Z: 4 groups of rows, each row roughly a mix of its group's hidden directions; some rows fit no group:
Z (135 x 11):
[[ 17  22  -9 -10  -9  13   9  -1   9 -15   2]
 [-15  13  -2  -1   8   7   3   0 -15  26 -13]
 [-24 -11  12  11  -6 -13  -4   9  -3  16  10]
 [ -5 -35   7   0   9 -10   9   4  -2  -1  -6]
 [ -2  -8   3  12   5   3  35   5   9  -1  -4]
 [ -8  12  -4 -19  -4   5  -9  -7 -27   8  -8]
 [ -2 -20  14 -13  12   0  15 -20   0  -5   5]
 [ 14  -7   3  19   6 -10   0   7  27  -9  -1]
 [-18 -10 -16  -8  -6   6 -17   0  11 -10  16]
 [  6  15  -5  10  26   9  -2  12   9 -12   6]
 [ -3  -5  18 -16  14  -2  16 -16  14  -5   2]
 [  5  -9  11   2 -23  14  -2 -16 -17   3   9]
 [ 19  22  -1   3  11  -3  -8  13   2 -18  -7]
 [  1   0   7  27  18  -4   3  -2  13 -16   3]
 [ -5   0  -8  -7 -12   4  -5  13  17 -14  25]
 [-18 -15   8   7  23   2  -3 -11   0  -2  16]
 [-13 -15  -8 -17 -19  -3  -2   5   5  10  18]
 [  3   6 -16 -22 -14   7  17 -15  -2   3   4]
 [ -4   3  21   3 -12  -4  -4  -3  25 -14  10]
 [  0  16  -3  17  28  -4  -2  -5  -1   1 -14]
 [ 20   2  -6  -1  17  17 -12   3  14  -9 -11]
 [ 22  -8  22  -1   0  11  -5  14  10   4 -11]
 [  3   9   8 -20  17  13   5 -19   5  11  -6]
 [  3 -16  26  11   1   3   8   8 -18  -6   4]
 [  6 -25  -6  -1 -10  10 -21 -10   1   2  12]
 [ 31  10  -4  -2  14  -4  -7 -11   9   0  -7]
 [-14  -5   0  11   7 -26 -16  -4  -4   8 -13]
 [-13 -10  -4 -16   1 -21 -10   9  13 -15  -3]
 [-12 -15  -5  10   3  20   8 -11 -16 -16   4]
 [  9 -21  -1  -3  -2  16  -6  -7  12 -24   6]
 [ -8  17  -1   3  -2 -15 -16  26  -4   3  -5]
 [ -8  19   8  -7  17 -19   6  13   2  -1 -13]
 [-17   6 -21  -9  -7 -15  -9   7   1 -18   2]
 [  5  -2   4 -15  13   9  12 -21  17  13  -7]
 [-11 -25  12  15  12   7   3  -4  -7  12   5]
 [  9  20  -1  -6 -11 -14  -1   8 -18   8 -18]
 [ 12  -8 -17  -5  14   6  10 -14  10  15 -14]
 [ 14   7  -9  -6  -2  19 -14  -3  -9  23   4]
 [-12 -21   9  -1  18   3  -6 -11 -19  11   0]
 [-11  -9   9 -19  -3  13  -3  -5 -19  11  16]
 [  0  18  -7  -8   4 -28  -3  11  14   6  -4]
 [  8  15   1   6 -13   8  -6  -4  28 -11   6]
 [ 11  33   1  -1  -8   5  -2   2  13  10  -1]
 [  6   2  -7 -26 -17   4  -6   0 -17  14  -5]
 [-21  -5   3  12   1 -12  -5  14  23  -9  -2]
 [ 22  13  -9  -3 -18   3  10   6  16  -4   9]
 [ -8  -6  20 -13  -1   8   7 -15  13  21   0]
 [  2   1   0  12   3  -2   4   6  35  -3  11]
 [-18  -5 -11   0 -16   1   3  -8  15 -10  22]
 [  0  -5  10  -5   6  17  -1 -20 -26   5  -1]
 [  5   9  -7  -7   2  18  23 -18  -4  13  -6]
 [  9 -10  -8  22 -25   8  -4  -3  11  -1   5]
 [  4  -2   3  -2 -14  15  -8 -18  -2  19  19]
 [  3 -14   8   7  11  -5 -15  -3 -19   8 -21]
 [ -1 -17   2  19 -12  -7 -10   6 -19 -14   6]
 [  3 -15  14   9 -15 -12 -17  -7  -1  -9 -17]
 [  8   0  12 -14 -21   5   2  22  -4  12   8]
 [-16   9 -21   0  24  -3   6  -3   4   6  11]
 [ -8  10   8   3   4 -21  -3  24 -13  10   6]
 [ -6   0   6   8   0 -24   7  15  22   2 -11]
 [  5   5   2   7  16  26  11   8   8  -8  15]
 [-14 -22   8   0  19   4   8  -8  -8  16  -2]
 [-25  14  -3  -3  14  -8   4  -2  13 -18   5]
 [ -9   9  15 -25  16  -4  10  -3  11   5   0]
 [  7  -7  -5  12  -7  -4  -6  -2  28  15 -13]
 [  5 -10   6   1  -1   7 -19  -5 -18  25  -8]
 [  1  11  21  15   0  -7   7  -7   2 -26  -3]
 [  8  -3  -4   0   4   0  20   3  31   2  10]
 [ -6 -15  -3  -6  -4  26 -18  -3   6   6  14]
 [ 11  17  17  -1 -27  -1  -1  -7   1   9   3]
 [  9  -4   0  -7  -5  -2  13 -25 -17  -1 -18]
 [  5  -5  -3  -7   0 -13  -6  21 -12 -15 -21]
 [  3  26  -2   6 -16  14 -15  -1  -6   8   8]
 [ 12  10   2  11   9  13  -8 -19 -10   6 -20]
 [-15   1   7  -9   8  -2 -10  22  14  13 -16]
 [ -4 -16   6  11  -6 -14   4   3  18  20 -14]
 [-16  -4  20  14 -15  -7  11   5 -11   5  12]
 [ 15 -25  13  -4   3  19   4  -6  -8   0  -8]
 [ 18   2  -5  -2 -23   6  23  10   0   3  -5]
 [  7 -22  -2   1  -1  -6   3  -5 -31  -5  -6]
 [-16   2 -17  -2  -1   7  27  -1  -8  -1  12]
 [-13   4 -22  -9   5 -24  -4   9  -8  -7  -5]
 [  5  -7   3   9   4  10  10 -18  -6  22 -19]
 [ 10 -12 -13  17 -11  -4 -17   2  18   7  -7]
 [ -7   6 -15 -11 -20  -9 -11  -6 -21   6   4]
 [-16  10   4  12   4  -6   9  -8  -7  28  -9]
 [  5  19  -4  -4  21 -12  -6  -7  15  -7 -15]
 [-12   8  10  24  -4  12   5 -10  13  15  -6]
 [ -7 -19   7  -3   8   0  -5  -7 -29   6  -9]
 [-20  13  -6 -20   8  -3   6  -8 -13 -15   3]
 [ -5  -5  -9   0  10  10  -7  -1  28  -8  18]
 [ -7 -26  -2  -6   7  -9  -4   7 -22   4 -11]
 [ -3   6   4  13  12 -19   7  11 -17 -15 -13]
 [  8  14  13   4  12  -8   9  10 -24   8 -10]
 [ 29   3  -4  -6   4 -16  -7  11  14  -7   0]
 [-22  -9  13  16   3 -17   0   8 -10   5  11]
 [  1   8  -7 -17 -27   8  12  -7   4  12   4]
 [ -2 -28 -11   0  -4  -3   2   1   1  25  -3]
 [ -7  -2   0  -4  28  -1  11 -12  19  -1  11]
 [ -5   9 -25  -2  19 -19   3   6   1  -9  -2]
 [ -5  -4 -18 -27   8   2   3  11  -6   7  15]
 [ -1 -31  -2  -1  22   0  -8  -6  -7  -4  -2]
 [  3  18  -5  -3 -13  18  10   0   4 -24   5]
 [  7   7 -10   0 -11 -20   4 -21  -5   4  19]
 [ 18 -22  10  15   7  -3 -13  -4 -13   1  -5]
 [-14   2  11 -17  16 -19  12  12  -6  -5   2]
 [-13  10 -12  -8 -17  -8  -7  11  16   3  17]
 [-18 -10  11  12  13  -5   0  17  -6  11  16]
 [ 11   4  14   6   1  -5  14  -2 -22  14 -17]
 [  3   7   0  12  -2  13  13  -8 -30  -7  -1]
 [-14 -10   7  -5  -9 -13  18  14   1 -10  18]
 [ -4  13 -19  -9   2  -1 -14  12  23  -8   6]
 [  0 -13   0  -1   9   0  20   3  27  14   0]
 [ 11   0  17  14  14  -2  -4   0 -14   5 -24]
 [ 17 -12   4  -4  -1  25 -17   8  12  -2   4]
 [ -2   5  -4 -18 -14   7 -12  -3 -25  13  -4]
 [ -6 -14   6  10  -7 -11  16 -19 -10 -15  10]
 [ -6   9   5   8 -10   5  34   1  -9  -3   4]
 [-12 -20   3 -10   2   8  18  -1  -9  22  -3]
 [  7  -6   9   9  23 -18  19  -4   4   8  -3]
 [ -3 -20   2  -5 -12  -3  -8  12  -3 -27  -6]
 [ -8  20  11 -19  13  13  -6  13  -5   6  -4]
 [ -6   7   4   3  23   5 -17 -13  12  18   4]
 [-15  15  15   3 -20 -13   9 -11   9   4   6]
 [ -2 -21   5  11  24  -8  17  -7  -3   1   0]
 [ 13 -18   8  -3  -8  26 -14  -1  -1   3   6]
 [ -7 -11   3  -7   0   9  11  -6 -32   8  -5]
 [  1   3  23   9   0  -2   2  27 -12   7   8]
 [  6 -10   6  27 -14   7 -11  -9 -16  -3  -5]
 [ -7  27  -9  -8 -17   6 -11  11   3  -7  -7]
 [  7  -5  19   9   9  -1  -4  24  -9 -14  10]
 [-15  18   8 -14   7 -16   4  21  -2  -2   3]
 [ 10 -16   2  -7   5  -7   3  -4 -27  -6 -17]
 [ 15  -7  -1  -9 -19   1  -9   4 -22  11 -13]
 [  9   3 -26  -1   2   9   7   3 -18 -15  10]]

one row of each group, then the others: which group is each in?
[-15  -9   3   1  11   9  20  -3  17  14  13] => <123>
[-18 -21  -9 -14   2  -7 -18   7   3  10   5] => <125>
[  7  -7   0  30 -13  -1  17  -6   1  -8  -7] => <134>
[ 20  -4   3  -1   0   0 -23   4   9 -12 -19] => <91>

[ -7  -9  18 -13  -6   7  10 -13  21  11   9] => <134>
[-12   0  -4  -1   4 -26   0 -11 -18  13 -12] => <91>
[ -2 -10 -12  -2   6  -9   7   7   8  28 -16] => <134>
[ 16   4 -20   0  17  21  -6   3 -12   4  -4] => <125>
[  1  24  -1   0 -15 -18  -8   4   1  12 -15] => <91>
[ 11 -14  13 -11 -24   7   3  -5  -8  10 -12] => <91>
[  1  -1  24   9  13 -12 -12 -11   4  -9 -16] => <134>
[ 12  15 -10  -8 -21   1  10  11  18   3  -2] => <123>
[ 19   3   1   0  -8   5  -2 -17 -18  22   8] => <125>
[  6  19 -12 -11 -16   3 -15  12 -12   0 -10] => <125>
[ -5  -4  14  24  22   0   4   4  -8 -13   5] => <91>
[  4 -20   3   1  -5   2  14   9   9  25 -12] => <123>
[ -8   4  12   7  16 -19  19   3  -1  12 -15] => <125>
[  2 -29  -1 -13  -1  10  -5 -15   0   2  15] => <134>
